In the rows, 128 means zero.
Each run below is a few steps of one of 7 hidden systems, one row a step.
run 1, q_293:
[[127 109  74 138 166 108 141 180 122 181 126 108 169  96 110 120 151 114
   94  81]
 [112 203 136 129 113 175 104 138  91 159 140 138 130 119 100 106 128  92
  186 135]
 [161 131 131 130 108 131 133  89 169 106 163 162 167  91 109 114  75 127
  103 190]
 [ 88  65  87 114 166  90 117  93 124 176 150  99 130 111  85 123 159 135
  122 126]
 [105 181 140  80 104 126  78 110 122 147 122 138  74 136 127 158 113 154
  183 128]
 [160 127 116 119  95  96 138 147 170  72 151 114 130  72 155 149 104 175
   97 134]
 [103  95  99 148 124  97 154 157  83 130 113  98 138 126  89 102 199 166
  140  97]
 [149 187 163 119 116 168 124 139  91 139 105 189 139 162 113 142 117 179
  158 125]]
run 2, q_262:
[[158 176 152 116 123 151 128 180 113 115 102 149 115 150 167 168 123 183
  127  85]
 [139 115 146 170 158 192 190 112 122 105 139 110 181 130 153 149 111 111
  106 104]
 [115 107 111 154 120 117 151  95 128 164  63 165 154 188  92 110 120  91
  142 127]
 [139 149 127  88 182 136  68 144 137 204 134 160 115 141 137 142 104 100
  105 121]
 [111 130 114 133 147 152 121 121 129 143 196  87 147  67 115  95 127  67
  126 155]
 [128 129 118 126  76  74 106 119 135 115 122 156 119 113  72  75 143 144
  149 187]
 [138 115 154  79 146 107  93 138 120 114 164 125  88 122 142 158 146 209
  107 137]
 [ 91 117 132 142 108 145 167  94 124  67 151  53 115 100 156 160 136 141
  157 106]]
run 3, q_910 (8 x 20):
[[102 123 154 125 117 130 130 134  69 100 143 110 102 140 106 107 198 184
  166 136]
 [155 149 170 140 103 170 162 105 114  91 100 177 148 172 131 154 104 186
  140 132]
 [140  82 112 148 174 142 175 113 143 150 113 129 179 143 142 167 102 127
   82  87]
 [ 85 153  88 129 152 148 122 130 119 191 132  90 139 105 115 141 124  69
  160  83]
 [149 191 127 142  96 139 106 187 126 124 140 137 135  92 122  73 125  79
  138 154]
 [139  82 146 146 122 111 132 107 132  88 159 143 134 123  98  67 153 124
  105 201]
 [112 108 156  98 131 123 104  41 145 133 129 154  98 166 120 152  99 143
  145 168]
 [149 133 126 100 138 111 106 142 175 125 113 123  93 130 191 187  83 129
   94  95]]
run 4, q_293, 8 rows:
[[164 174 161 129  69 123 130 161 132  68  99 161 108 145 149 127 118 177
  141 143]
 [155  82 125 156 154 130 183 159 112 105 139 120 181 118 129 127 157 172
   75 105]
 [100 143 128 149 144 171 153 119  77 173  91 133 153 175 106 136 144 117
  170  84]
 [166 175 131 128 125 158 120 131 167 145 116 175 156 126 148 147  51  94
  108 133]
 [115  98  86 142 157 118 132 139 151 147 169  81 151  72 122 103 132  63
   97 125]
 [ 93 147 140 117 107 123  85 104 106 147 133 137  89 144  87  80 152  91
  183 173]
 [158 114 164  94 126 121  98  92 159  95 167 157 108 124 140 141  95 170
   99 189]
 [ 86  65 107 122 145  95 148  96 126 114 143  63 107 119 136 162 160 165
  127  94]]
run 5, q_143, 8 rows:
[[136  96 101 184 132 138 198 127 132 126  92 133 196 142 114 117 122 100
  105 104]
 [109 142 123 145 167 174 124 114 104 193 124 140 151 155 100 104 124  53
  146 128]
 [139 184 139 128 115 171 103 120 157 125 156 134 127  98 150 118  71  56
  139 159]
 [104  93 124 128 109 100 116  78 170  89 164  94  98 102 130 105 118  87
  128 181]
 [110 112 162  90 133 105  72 115 109 124 149 131  58 152 121 104 166 152
  146 176]
 [150 143 169  98 114 134 117 142 124  76 141 132  91 131 169 171 127 208
  125 127]
 [116  82 107 131 117  86 163 123 132 106  91 101 120 142 142 173 148 188
  122  74]
 [137 119 108 131 159 110 126 186  98 181  78 150 140 165 118 129 162 146
  110  73]]
run 6, q_262:
[[139 159  92  89 119  74  82 177 134 174 111 148 115 107 111 139 130 173
  129 107]
 [134 156 134 121 145 175 144 151 106 121 196  92 164  64 133 148 133 166
  123 111]
 [121 116 115 159  75 124 183  72 130  97 113 141 172 119  82 126 115 164
  155 147]
 [134 109 114  93 146  93 114 116 138 165  93 161 121 157 127 181 111 194
  110  96]
 [ 99 141 102 122 165 165 140 127 124 160 155  72 142  91 150 179 116 108
  138  67]
 [136 162  85 160  79 121 157 130 149 134 103 141 181  94  90 105  97  96
  149 130]
 [165 120 118 107 158 109 113 156 116 176 128 185 162 130  89 125 137 189
   93 133]
 [ 92 130 138 106 165 177 132  73  93 154 187 100 143 106 107 160 132 151
  157 124]]
run 7, q_869:
[[129 109 143 175 113 137 180 144 121  80  75 108 122 178 168 124 145 104
  127  94]
 [141 125 147 141 169 157 125 149 116 163  84 161 125 200 154 121 127  79
  108 107]
 [133 145 156 145 177 195 131 163 107 133 166 110 140 125 163 112 133  71
  108 124]
 [113 113 145 169 121 153 146 100 133  96 141 110 129 134 130  75 132  40
  138 168]
 [122  88 155 110 165 122  84  90 143 142 146 143  87 166 134 101 128  80
  109 184]
 [105 101 151 101 157 126  92 130 125 103 182  76  66 112 164 130 159 119
  119 139]
 [111 112 143 136  88  93 122 136 133  63 104  92  59 149 160 108 161 115
  151 136]
 [149  96 160 124 142 103 109 163 119 110  83 156  84 200 160 121 157 150
   99 126]]
run 8, q_910 (8 x 20):
[[136 137 145 102 120 119 100 169 125  86 188  94  93  74 149 113 153 161
  115 150]
 [119 110 132 126  73  93 153  92 126  72 120 128 123 124 100 138 142 207
  154 148]
 [152 120 131 101 151 123 128 120 121 158 107 178 146 161 118 173 115 208
  108 104]
 [125 135 122 125 172 171 153 138 120 140 164  85 159  91 162 189 116 147
  110  67]
 [114 168  77 154  88 125 156 148 126 138 121 103 170  73  96 122 123 115
  162  93]
 [152 143 121 130 136 127 114 162 109 165 146 178 170 109  70  73 143 133
  112 166]
 [132 114 161 114 149 169 125  70 131 116 203 129 146  97 114 122 108 131
  118 190]
 [128 128 104 112  92  97 123  68 194 121 125 134 126 101 129 160  60 124
  131 147]]
run 9, q_869, 8 rows:
[[ 79  90 131 122 188 157 122  89 107 168 143  88 111 153 140 149 144  85
  132 101]
 [120 176 142 117 110 145  93 141 155 106 142 100  75 115 180 128 100  64
  144 134]
 [153  81 124 145 126  81 120 168 149  97 127 130 112 129 136  68 158 102
   79 165]
 [ 97 102 158 118 160 135 108 123  70 146 131 126  93 176 106 103 194 145
  150 135]
 [134 151 191 122 119 177 132 108 125  67 141 121  92 153 185 163 109 148
  143 132]
 [135  67 115 159 141 105 166 130 161  96  93 101 125 154 171 138 126  99
   82 101]
 [109 134 121 124 165 129  96 166 100 189  93 126 100 173 135 114 158  77
  138  91]
 [159 180 177 138 127 183 118 177 110  95 162 134 123 120 157 101 131 105
  121 150]]
run 10, q_543, 8 rows:
[[103  80  94 136 134 102 155  65 172 143  93 111 133 148 135 163  92 100
  123 106]
 [101 145  91 103 113  73  73 161 144 156 123  95  74 103 128 112 141  93
  147 116]
 [143 123 159 141 123 145 126 151 131  65 180  99 111  97 155  84 148 105
  108 174]
 [111  84 154 154 111 131 165  68 102  96 112 147 139 172  87 103 154 157
  150 162]
 [128 150 153  85 128 119  87 124 112 151  97 165  80 181 134 167 125 179
  149 117]
 [146 126 130 130 146 144 147 166 148  97 124  88 114 123 202 177 115 132
   92  72]
 [117  96  87 177 121 101 168 160 123 134  84 108 154 135 111  85 164  82
  122 102]
 [131 130 141 109 165 126  74 156 101 178 148 164 114 144  98  76 162 102
  119 165]]
run 11, q_543 (8 x 20):
[[103  64 118 117 133  82 143 104 143 103 111  83  87 147 154 169 147 166
  117  94]
 [114 143 124 141 101 104 119 199 102 111  87 102  84 148 146 103 180 116
  152  95]
 [167 100 167 150 160 140 130 171 116 105 126 156 126 166 150  85 157 116
   72 154]
 [ 95  78 143 137 185 156 148  87  86 160 120 125 134 185 113 139 161 128
  132 110]
 [113 167 139 117 138 154  96 124 128 166  90 138  90 177 156 148 104  72
  156 102]
 [135  88 120 130 149 110 118 121 185 115 132 102 105 124 181 134 100  64
   77 130]
 [ 77  79 102 143 122  89 128 107 121 126 133  74 101 122 105  88 175  85
  148 137]
 [125 152 178 116 106 133  79 130 111 100 136 146  70 158 129  83 149 112
  157 187]]
run 12, q_143 (8 x 20):
[[142 151  99 145 113 113 137 213 103 129 136 111 154  77 110  91 171 145
  122 104]
 [143 131 141 177  97 148 181 125 101 101 106 162 186 142  84  87 140 142
  140 149]
 [118 120 146 136 156 180 151  53 118 159 123 162 166 167 106 150  91 115
  141 140]
 [112 157 109  96 149 143  89  93 163 177 147 120 114 107 144 169  69  81
  138 119]
 [128 129  92 108 110  75  87 152 173 127 161 101 104  63 127 106 121  95
  109 150]
 [129 105 143 126 111 101 116 147 105  93 164 124 114 106  96  71 185 163
  126 179]
 [129 136 176 123 109 156 146 100  88  92 130 156 126 159 111 138 143 211
  159 149]
 [130 116 126 116 133 127 148  83 146 134  94 144 135 158 143 203  85 181
  129  92]]
run 13, q_333:
[[127  87  91 100 183 105 115 123 154 176 164 107 146  91 131 166 114 142
   79 102]
 [ 65 130  92 129 118 125 141  97 125 141 136  60 115  96 121 151 135 106
  183  90]
 [135 153  86 115  80  86 118 107 173 147 116 153 154  88  89 133  78 136
  141 142]
 [115  76 106 101 163 103 122  99 133 149 187 109 143  81  98 142 140 174
  101 142]
 [ 81 149 120 114 110 143 145  83 111 133 130  90 119 116 122 184 122 166
  188  89]
 [152 137  82 115 105  89 131 133 182 139 104 138 151  92 133 172  76 159
  107  95]
 [ 98  70  76 130 158  93 142 130 123 157 154  77 149  85 102 128 167 143
  108  99]
 [ 92 172 101 130  98 150 148  97 109 152 131 115 159  98  88 145 113 134
  193 107]]
run 14, q_333, 8 rows:
[[141 196 161 104 153 194 104 140 107 161 136 154 127 144 151 164  99 130
  145 108]
 [143 101 128 143 134 124 139 130 182  88 130  98 117 117 192 142  94  75
   80 121]
 [ 94  91 109 142 117  82 115 126 112 150  86 123  96 170  97  79 178  91
  151 135]
 [145 200 145 105 117 150  82 161 110 147 163 161 127  96 101  96 123 130
  148 165]
 [148  96 170 136 124 151 157  94 148  51 169 115 127 116 162 141 110 153
  101 165]
 [111  98 142 128 128 103 135 113 106 129  61 147  95 207 131 145 156 162
  143 100]
 [156 180 116 112 145 132  92 220 118 161 126 136 122 106 150 129 133 123
  110  92]
 [128 108 126 176 115 145 175 136 135  70 155  82 153  92 142  94 141  85
  115 139]]

Which system made each run below?
run 15, 2 rows:
[[141 121 121 153 104  89 124 203 117  99 104 121 112 127 126  61 181 111
  112 136]
 [131 119 176 136 143 152 126 130  72 124 116 167 121 193 105  96 172 156
  140 154]]
 | q_869
run 16 (2 x 20):
[[165 122 129 123 118  96 111 142 190 108  89 153 103 150 175 146  81 109
   84 131]
 [ 92  70 107 119 162  89 118 144 122 138 130  66  85 131 146 130 182 119
  110  94]]
 | q_910
run 17:
[[ 98  84 112 127 179 120 109 121 100 182 153 121 130 134  87  81 172  86
  118 144]
 [122 185 171 112 108 172  94 101 131 108 157 136  93 124 143 125  96  97
  169 173]]
 | q_910
run 18:
[[162 193 155 129 102 167 126 137 154 105 105 159 123 143 172 153  66 111
  133 125]
 [134  57  93 160 149  88 160 149 150 120 118  97 150 118 138 109 150  99
   71 108]]
 | q_910
run 19 (2 x 20):
[[ 93 101 129 119 143 123  96  84 156 123 166  91  85 118 140 112 121  55
  133 167]
 [126 145 131 108  79  79  80 130 162 101 101 132  57 144 149 116 114 107
  150 158]]
 | q_910
run 20, 2 rows:
[[133 170  86 127 124 138 119 133 166 159 151 112 157  62 128 138  73  72
  124 119]
 [124 125  93 134 106 112 128 103 160 124 173 116 159  55  90  98 103 101
  125 171]]
 | q_543
run 21 (2 x 20):
[[132 121 114 160 137 142 163 106 145 158  68 161 167 177 125 140  91  78
  123 104]
 [133 132 107 119 183 136 102 148 127 215 116 158 147 148 115 119 117  76
  104 116]]
 | q_262
run 22, 2 rows:
[[108 156 169  96 140 182 105  86 105 123 196 107 109 103 131 155 124 156
  163 148]
 [137 125 135 118  91 108 138  94 175  79  98 126  98 142 173 181  82 154
  125 116]]
 | q_333
run 23, 2 rows:
[[164 147 156  93 107 101  97 175 127  91 136 150  93 122 145 132 138 207
  111 143]
 [135 110 148 147 120 126 166 176 100  67 129  93 119 128 155 131 176 186
  114  99]]
 | q_333
run 24 (2 x 20):
[[153 117 139 147  88 113 166 138 115  72 139 140 159 108 100 109 152 206
  122 151]
 [119 103 158 115 134 136 153  91 100 109 110 138 116 175 130 180 141 215
  140 106]]
 | q_262
run 25:
[[102  80 140 125 146 105  98 119 135 112 150  87  69 140 152  96 162  76
  117 156]
 [116 114 164 109 128 106  83 140 120  96 129 113  44 165 157 104 167 120
  136 152]]
 | q_869
run 26:
[[129  99 116 128 142 117 152  88 142 156  72 162 147 180 126 179  98 153
  118  93]
 [121 143 110 116 186 159 117 171 120 183 134  97 132 118 162 162 124  99
  112  62]]
 | q_910
run 27 (2 x 20):
[[114 102  88 109 105  57 109 105 136 159 105 152 127 126  65 110 144 161
  144 147]
 [123 160 127  71 147 131  84 148 120 150 171 110 101  89 141 176 124 185
  132 104]]
 | q_262
run 28 (2 x 20):
[[103 125 131 156 121 169 169  45 124 137 117 139 168 149  97 133  96  95
  163 143]
 [125 149 105  83 112  88  74  99 171 166 112 157  98 127 122 155  80 125
  140 142]]
 | q_543
run 29, 2 rows:
[[ 87 101  82 104 146  86 117 127 108 174 140  96 124 101  89 146 166 171
  141  92]
 [129 206 135 101  81 133 103 139 118 126 120 146 112 112 119 154 110 180
  180 119]]
 | q_293
run 30 (2 x 20):
[[145 174  89 143 118 125 117 192 134 165 126 140 167  84 104  91 122  83
  123 118]
 [129 114 137 134 136 134 118 128 113 123 189 130 143  92  90  65 159 110
  119 193]]
 | q_910
run 31:
[[150 171 124 134  81 123 136 183 126  80 156 108 137  61 130 114 135 164
  132 132]
 [140  87 133 164 107 124 195 109 113  82 115 138 176 139 104 122 147 184
  116 134]]
 | q_333
run 32 (2 x 20):
[[154 149 163 110 147 166 133 166 101 102 171 122 136 105 156 159 138 202
  107 110]
 [109 120 110 172  97 146 205 100 115  98 101 101 177 123 110 142 127 143
  156  92]]
 | q_293
